In the rows, zero is written as 128.
These are runs of 8 systems, one row a step. Runs of the same system follow the same rule from any start.
run 1, q_552 (8 x 18):
[[164  77 109 138 136 126 110 160 193 177 141 115 126 183 100 117 135 128]
 [117 107 123 116 155 149 159 165 126 156 123  83  76 142  90 151 139 190]
 [101 152 170  92 152 167  83 155 110 147 107  70 141 127 100 163 121 111]
 [128 137 201 137 161 126  92 150 183 177 137 143 104 122 130 131 136  89]
 [121 169 140 168 189 128 153 146 134 134 106 179  73 154 123 144 115 154]
 [115 146 131 114 182 172 120 150  90 101  97 134 127 136 186 152  73 112]
 [108 121 141 140 156 155 113 128 131 124 114 140 123  63 202 104 161  73]
 [116 172  72 188 157 120 113 111 128 130 114 162 124 151 149  88 177 109]]
run 2, q_672 (8 x 18):
[[126 133 184  92 132  96 146 148 156 177 148 162  96  94 132 172 100 133]
 [139 149 187 146 124 128 158 118 119  83  99 166 111 122  78 158  83 161]
 [109 164 171 129 142 146 120 106  87  64 139 120 119 156 179 117  79 124]
 [ 95 175 134 143 140 110 127 101 112 120 131 170 114  81 196 109 156  93]
 [158 136 101 170 123 113 111 109 146 111  93 205 174 123 129 112 128  85]
 [166  51 108 146 115 160 129 120 138  82 124 124 152 136 168  87 115 107]
 [110 104  66 140 116 149 134 114 104 116 122  81 131 100 134  93 198 140]
 [125 143  66 116 117 116  81 131 136 177 135  99 176 161 100 123 170 103]]
run 3, q_876, 8 rows:
[[111 112 105  80 139 115 123 154 142 196 176  83 104 136 170 136 141 129]
 [131 128 122 141 161 143 146 163 143 160  88 129 102 136  45 165 143 169]
 [136 129 188 112 151 167 100 142 122  94 124  98 137 178 132 142  58 121]
 [ 95 136 170 108 148 124 160 135 121 145 162 113  60  93 178 131 137 146]
 [108 207 133 156 162 117 129 129 110 134  84 183 117 124  87 159 131 134]
 [149 124 162 136 156 136  95 134 152 116 129 170 143 152 190 119  74  70]
 [124  97 115 162 148 141 170 124 130 109 120 152  81  75 179 100 162 140]
 [104 187  85 150 137 147 107 104  78  90  81 138 167 126 122 123 145 110]]
run 4, q_326:
[[141  95  71  99  99 103 173 132 121 134 172 103 116 168 133 130 111 184]
 [130 112  95  72  88 136 122 132  92 126 124  76 176 131  97 157 104 145]
 [142 112 158 118  85 126 100 120 148 135 139  79 155 155  43 127 139 139]
 [132 137 163 116 109  91 162 128 145 151 163 119  87 156  66 149 120 188]
 [121 160 159  73 100  96 149 120 100 127 136 145 138 115 109 183  70 151]
 [131 131 200 108  76 117 112  95 127 102 128 135 165  78  98 136 117 104]
 [125 151 170 167  93  92 158  85 136 103 147 155 101 104  96 103 158 149]
 [123 165 102 128  98  72 168  90 102 109 157 184 120 129 162 127 107 148]]
run 5, q_876, 8 rows:
[[156 133  42 132 131 104 131 133 129 140 119 165 157 193 129 139  97 138]
 [152  44 118  90 125 161 131 159 141 137 110 111 149  84 147 144 112 113]
 [105 124 163 145 120 167 119 121 120 107 118  63 115 107  77 107 183 144]
 [109 189 120 118 121  98 108 114 111 139 174  97 127 208 124 121 118 144]
 [144 109 102  90 138  94 156 165 154 193 144 159 110 132 141 172  97 145]
 [148  96 179 138 145 170 135 149 141 107  73 141 128  90  76 155 111 135]
 [106 150 204 137 125 152 109  96 107  68 149  90 117 138 155  99 113 116]
 [ 93 187 104 126 128  72 156 111 113 155 166 156  91 121 169 128 149 143]]
run 6, q_532:
[[151 123 160 131 120 126 133 109 120  72 117 181 148 125 173 128  58 109]
 [112 112 159 143  94 125 151  91 123  97 144 123 109  55 147  94 175 126]
 [ 96 202  79 141 120  95 107 101 101 149 128 139 151 129 124 117 178 109]
 [151 103  66 107 119 102 117 130 144 148 154 154 158 167 190 119 100 103]
 [162  56  81 150 105 146 174 124 127  88 109 132 132 113 115 109 142 162]
 [109 156 126 133 107 151 107  99  83  74 122  68 156 159  93 107 141 141]
 [119 122 126  77  99  97 111 134 143 181 193  69 128 158 131 131 135 131]
 [161 108  91 122 121 100 162 153 153 167 118 158 120 148  62 164 119 176]]
run 7, q_440, 8 rows:
[[132 154 161 118 154 117 140 142 133 137  98 204 121  97 141 174  79 113]
 [155  78 194 157 141 172 120 129 156  84  98 145 129  98 139 106 113  98]
 [100 151 136 172 138 155 116  94 102  73 130 105 117 127 170  74 166 113]
 [107 181  63 122 134 106 112 113  95 136 127 161 157 124 190 124 138  95]
 [168  87  63 133 126 129 120 144 150 144  87 176 179 119 121 140 122 103]
 [160  67  98 147 115 166 130 131 134  86 116  85 146 175  97 101 127 151]
 [102 131  91  90 108 124 127 122  94 138 175  49 122 159 149 116 147 152]
 [113 154  91  82 112  88 122 143 133 206 141 123 142 116  94 171 148 134]]
run 8, q_844 (8 x 18):
[[109 132 132 117 150 178 105 148 111 132  64 107 152  68  94 155 158 106]
 [146 127 146 174 160 158  76 126 162 112 126 127 140 186 148  86 124  83]
 [127 108  79 123 155 109 160 154 149 180 158 138  77 130 179 124 147 145]
 [113 152 109  93 158 154 116 163 102 156  76 131 148 103  98 191 114 125]
 [152  90 181 139 141 172  77 134 157 101 112 123 160 129 156 105 104  66]
 [118 118 100 173 170 132 153 137 147 145 132 139  68 119 170  92 178 138]
 [106 183  82 101 171 127 118 157  95 163 105 135 131 162 129 179 103 133]
 [147  83 149  89 118 143  90 141 153 143 122 134 177  95 163 139 103  63]]
run 9, q_844:
[[153  91 155 145 107 136 151 100 122  51 141 142 125 145 166  96  82 135]
 [ 82 160 102 118 112 111 158 101  79 122 155  95  96  92 153 113 176 161]
 [123 189 107 116  99  95  91 107 112 145 126 130 180 157  77 143 129 114]
 [183  60 122 131  79 102 140 113 171 117 149 156 157 137 121 108 108 125]
 [122 102 110 142 118 149 184 126  99  92 115 101  92 108  94 128 150 197]
 [ 99 175 158 100 115 134  93 115  94 114 151  57 143 175 107 132 115 132]
 [141 109 160 119  82  78 114 114 181 175 181 131 131 120 113 110 156 109]
 [154 124 132 159 126 112 178 133 143 124 102 176  97 131  58 153 122 183]]
run 10, q_339:
[[161  47  83 116 134 133 152 164 164 166 126 140 116 106 152 135 134 133]
 [130 133 103 166 159 181 118 139 106  85  74 107 136 167  81 121 135 149]
 [100 145 160  91 124 134  79 127 122 141 176  57 137 161 160 115 122  99]
 [119 122  97 120 144 101 150 154 159 209 140 136  90 105 117 143 179 147]
 [148 150 149 159 178 152 117 154 141 118  77 172 125 168  95 155  81 126]
 [115  91 189 100 140 169 118 136 121  99 148  79 110 111 187 118 101 113]
 [ 85 163 102 149 143 127 143 119 104 147 116 116  94  82 124 117 206 139]
 [130 191 138 149 153 102  88 121 142 143 120 188 150 166 142 131 105  79]]
run 11, q_672, 8 rows:
[[113 190  86  91 130  91 115 126  99 152 131 160 158 148 155 165  92 110]
 [149  88 196 108 108 123 121 127 165 133 129 161 140  64 145 137 108  87]
 [144 122 148 186 112 136 157  96 126  63 118 138 110 140  83  97 141 166]
 [107 160  73 113 132 127 121 112  78 100 151 105 143 176 190 114 106 128]
 [114 124 120  98 112 108 114 125 139 174 136 145 148  53 170 132 166  81]
 [173 103 135 170  99 118 122 116 170 121 105 163 158 137  52 117 143 126]
 [147  80 101 119 116 144 142 129 120  92 158  85 123 190 150 106  95 164]
 [ 81 148  94  86 118 122 143 128  86 157 142  89 115  71 148 144 173 143]]
run 12, q_326:
[[115 147 128 184 142 143 142 120 128 121  89 137 103  95  80 110 198 144]
 [138 166 106 154 154  97 131 121 134 123 147 177 116 204 167 117  88 129]
 [126  79 116  77 125 134 135 144 128 148 141 119 135  69 199 138 119 104]
 [127 128 101 164 136 173 116 123 107  91  64 117 158 110  80 118 167 124]
 [142 138 132 166 144 117 111 123 161 129 169 117 108 219 139  85 125 128]
 [111 111  93  75 142 117 157 164 124 186 148 111  96  98 166 162 132 148]
 [139 133 110 124 139 166  99 142 109 111  59 134 183 121  81 162 107 111]
 [144 103 199 156 132 143  95 125 174 120 157  97 113 174 118  86 127 110]]
run 13, q_532:
[[ 80 170 124  73 144 122 129 144  88 162 153  79 104 127 155 160 124 143]
 [155 102 127  92 122 119 113 159 166 184 106 157 160 101  91 178 113 105]
 [166 112 175 189 146 144 127 123 168  92 109 168 118 165 100 102 111 126]
 [ 85 161 160 133 153 143 153 114  88  91 146 104  72 118 179 115 128 153]
 [ 96 156 114  74 124 118 111 138 106 175 114 125 152  60 137 171 149 103]
 [169 109 122 156 130 117  88 133 188 157 112 180 167 146 115 115 131  75]
 [140 110 118 184 159 144 158 122 135  88 134 142  80 162 170  84 128 150]
 [ 84 148  98  96 137 161 141 127  60 105 112  84 126  86 156 143 140 144]]
run 14, q_440, 8 rows:
[[139 111 172 152 100  95 137  94 161 111 172 161 110 110 171  82 136 107]
 [115 160 114 152 102 108 166  85  91  80 110 178 128  80 133 119 144 144]
 [147 140 128 114  91 112 108  97 110  85 125 167 189 134 158 130  72  91]
 [159  64 102 145  77 114 137 102 156 111 147 140 157 105 145  83 156 113]
 [126 147  75 141  79 109 154  83  87  81 129 124 152 143  91 111 146 165]
 [141 125  98  76  75  82 129 112 115 137 172 127 169 158 143 144  85 130]
 [157  72 120 105  68  97 151 121 160 157 144 127 139  90  83 132 154 150]
 [133 146 156 130  85 107 149 101 115  98 148 109 124 161  54 134 112 180]]
run 15, q_339, 8 rows:
[[117 124  76  97 138 165 128 149  85 125  72 110 164  91 110 168 126 134]
 [134 121 171 146 115 150  64 117 158 131 126  93 165 136  95 100 161  82]
 [130 123 128 145 128  92 155 125 159 153 190 119  71 176 140  98 145 163]
 [117 161  86  97 159 126 158 158  95 141 102 150 118 140 123 189  83 160]
 [132 100 180 103 130 175  85 147 133 122  89 112 166  80 118 148 120  80]
 [121 117 170 178 126 132 131 107 158 116 155 105  85 123 120  73 187 136]
 [102 204 103 132 148  87 153 118  97 134 148 158  94 174 155 139 107 154]
 [137 113 118  79 132 131 119 152 126 149 102 160 163  78 165 173  92  92]]
run 16, q_552, 8 rows:
[[121  95  43  88 126 144 127 144 101 141 131  86 151 124 172 131 138 129]
 [130  93  89 126 113 145 101 138 147 165 111  93 164  94  93 115 197 104]
 [148 115 107 153 132 124 106 141 171 164 141  96 128 199  71 107 158 141]
 [127 107 120  89 141 126 143 169 138 176 153  86  97 167 102 163 111 173]
 [112 128 175  94 149 163 115 165 128 158  93  97 123  87  80 180 127 130]
 [127 149 215 154 164 152  84 139 164 136 115 126 115 143 104 123 127  95]
 [113 170 166 144 179 116 142 142 136 143 147 158  64 161 162 134 102 140]
 [104 170 122 115 175 144 143 144  89 119  88 168 118  99 171 169  94 120]]

Which system made each run below?
run 17:
[[144 145 142 172  83  90 132  73 141  94 142 165 146 135  97  90 149 125]
 [137 115 105 126  87  76 181  98 128 121 179 156 103 123 164 108 124 159]]
	q_326
run 18:
[[139 107  42  99 132 116 169 152 111 149 112 146 129 127 122 168 111 169]
 [140  72 131 115 122 189 102 142 124 105  87  82 171  99 100 130 136 111]]
	q_552
run 19:
[[115  99 172  77 102 150 151 136 103 111 138  69 116  97 104 156 108 165]
 [102 166 201 106 103 108  89 114 139 156 164  91 130 121 100 128 149 106]]
	q_440
run 20, 2 rows:
[[116 134 185 117 192 155 115 168 144 156 113 142  94 112 169 155 102 102]
 [110 155 168 139 186 146 111 147 137 149 102 169 105  93 178 141 125  85]]
	q_844
run 21 (2 x 18):
[[100 169 125  81 120 147 106 127  71 119 101  93 167 119  95 175 106 130]
 [142 134 187 138 101 113  77 118 175 152 143 121 152 141  73 114 143  96]]
	q_326
run 22, 2 rows:
[[138 116 141 109  88 141  82 113 125 108 145  71 186 172 100 110 117 107]
 [124  99 116  99  96  94 157 128 147 170 194  87  94 138 128 121 148 167]]
	q_876
run 23 (2 x 18):
[[127 160 118 102  90 113 136 102  83  96  99 159 178  96  99 164  99 129]
 [155  89 165 120  61 111 113  94 152 110 144 131 169  94 111 107 130 102]]
	q_339
run 24 (2 x 18):
[[121  87 124 101  73 118 118 108 138 136 168  76 152  87 136 100 174 115]
 [119 184  99 142  93  81 130  97 117 143 135 139 143 150  62 127 162 152]]
	q_440
run 25 (2 x 18):
[[154 107  98 187 104 124 139 103 151 105 118 137 132 140  78  84 182 144]
 [135 126  87 118 123 119 159 133 106 117 156  93 109 204 115 131 101 188]]
	q_844
run 26, 2 rows:
[[137 103 130 149  83 104 136  95 147 112 183  90 118 162 117  73 161 149]
 [119 143  48 100  93  78 162 113 105 152 168 124 130 144 135 134 139 164]]
	q_672
run 27:
[[128  91 150  72 121 125 109 161 164 197 161  79 125 118 126 149 137 116]
 [137 123 161 156 142 135 154 143 150 134 119 112  85 153  43 139 140 183]]
	q_876
run 28, 2 rows:
[[158  82 126 134 162 172 101 168 160 144  70 143 156 109 107 146 123  92]
 [133 108 182 168 177 182 119 148 148 101 114 101  85 163 128 104 121 134]]
	q_326
run 29 (2 x 18):
[[143 125 182 150 110 131  86  96 146  84 153 127 156 155 156  82 108  83]
 [104 126 100 136 123 102 169 120 128 153 168 115  71 105 153 103 185 162]]
	q_532
run 30, 2 rows:
[[138 145 154 139  92  87 101  90 148 118 184 127 144 179 142  88 122 107]
 [126 123  75 123 109  83 191 119 122 146 166 146  86 123 148 126 145 180]]
	q_532
run 31 (2 x 18):
[[138 111  61 144 160 116 150 144 139 144 151 137  94 184 182 110 126 149]
 [117 107  83  88 138 162 148 156  92 136  87 103 134  84 121 174 129 152]]
	q_440
run 32:
[[100 196 142 113 158 113 144 133  94 135 103 175 109 100 132 181  99 138]
 [134 110 188 122 130 145 110 122 143 112 104 167 148  55 159 133 113  73]]
	q_339
run 33 (2 x 18):
[[101 132 149  93 116 119  86 132 144 187 155  84 138  87 140 125 176  88]
 [159 132 130 176 145 117 115 140 179 155  92 181 130 147  65 131 147 119]]
	q_844
run 34:
[[162 102 160 174  95 105 123  97 179 116 135 172 140 115 101  90 152 108]
 [153  99  68 147 104 126 162 106 113  77 140 130 131 176 138  97 112 168]]
	q_672
run 35:
[[112  94  85 133 158 172 165 148 101 117 107  94  90  99 155 124 156 166]
 [112 142 123 103 137 172  73 143 104 130  88  80 179 122  94 151 139 100]]
	q_532
run 36:
[[ 98 190 146 154 121 100 150 110 115 136 132 129  91 121  70 131 175 168]
 [147 162 158 109  99  84 122 110 130 119 157 154 148 184 109 145  63 132]]
	q_844
run 37, 2 rows:
[[ 84 180  81 156 144 125 150 109  84 121 126 115  97 116 138 109 187 156]
 [125 184 113 113 138 100  83 126 133 161 123 170 172 149 156 148 105  71]]
	q_339
run 38:
[[133 156  65 118 141 135  98 131 102 127  84 161 190 138 136 152 105  94]
 [165  41 116 147 132 150 126 143 176 126 129 133 132 116 171  92 138 103]]
	q_552
run 39:
[[125 138 120 133 183 153 140 173 134 159  79 144  99 131  84 177 120 155]
 [117 130 216 124 163 179  87 147 134 109 111 101 122 125 138 135 101  92]]
	q_339
run 40 (2 x 18):
[[137 145 195 136 143 108 117 146 176 171 139 133 100 161  66 147 122 136]
 [123 146 188 104 146 115 158 146 129 139 129 161  85 103 127 180  80 151]]
	q_326
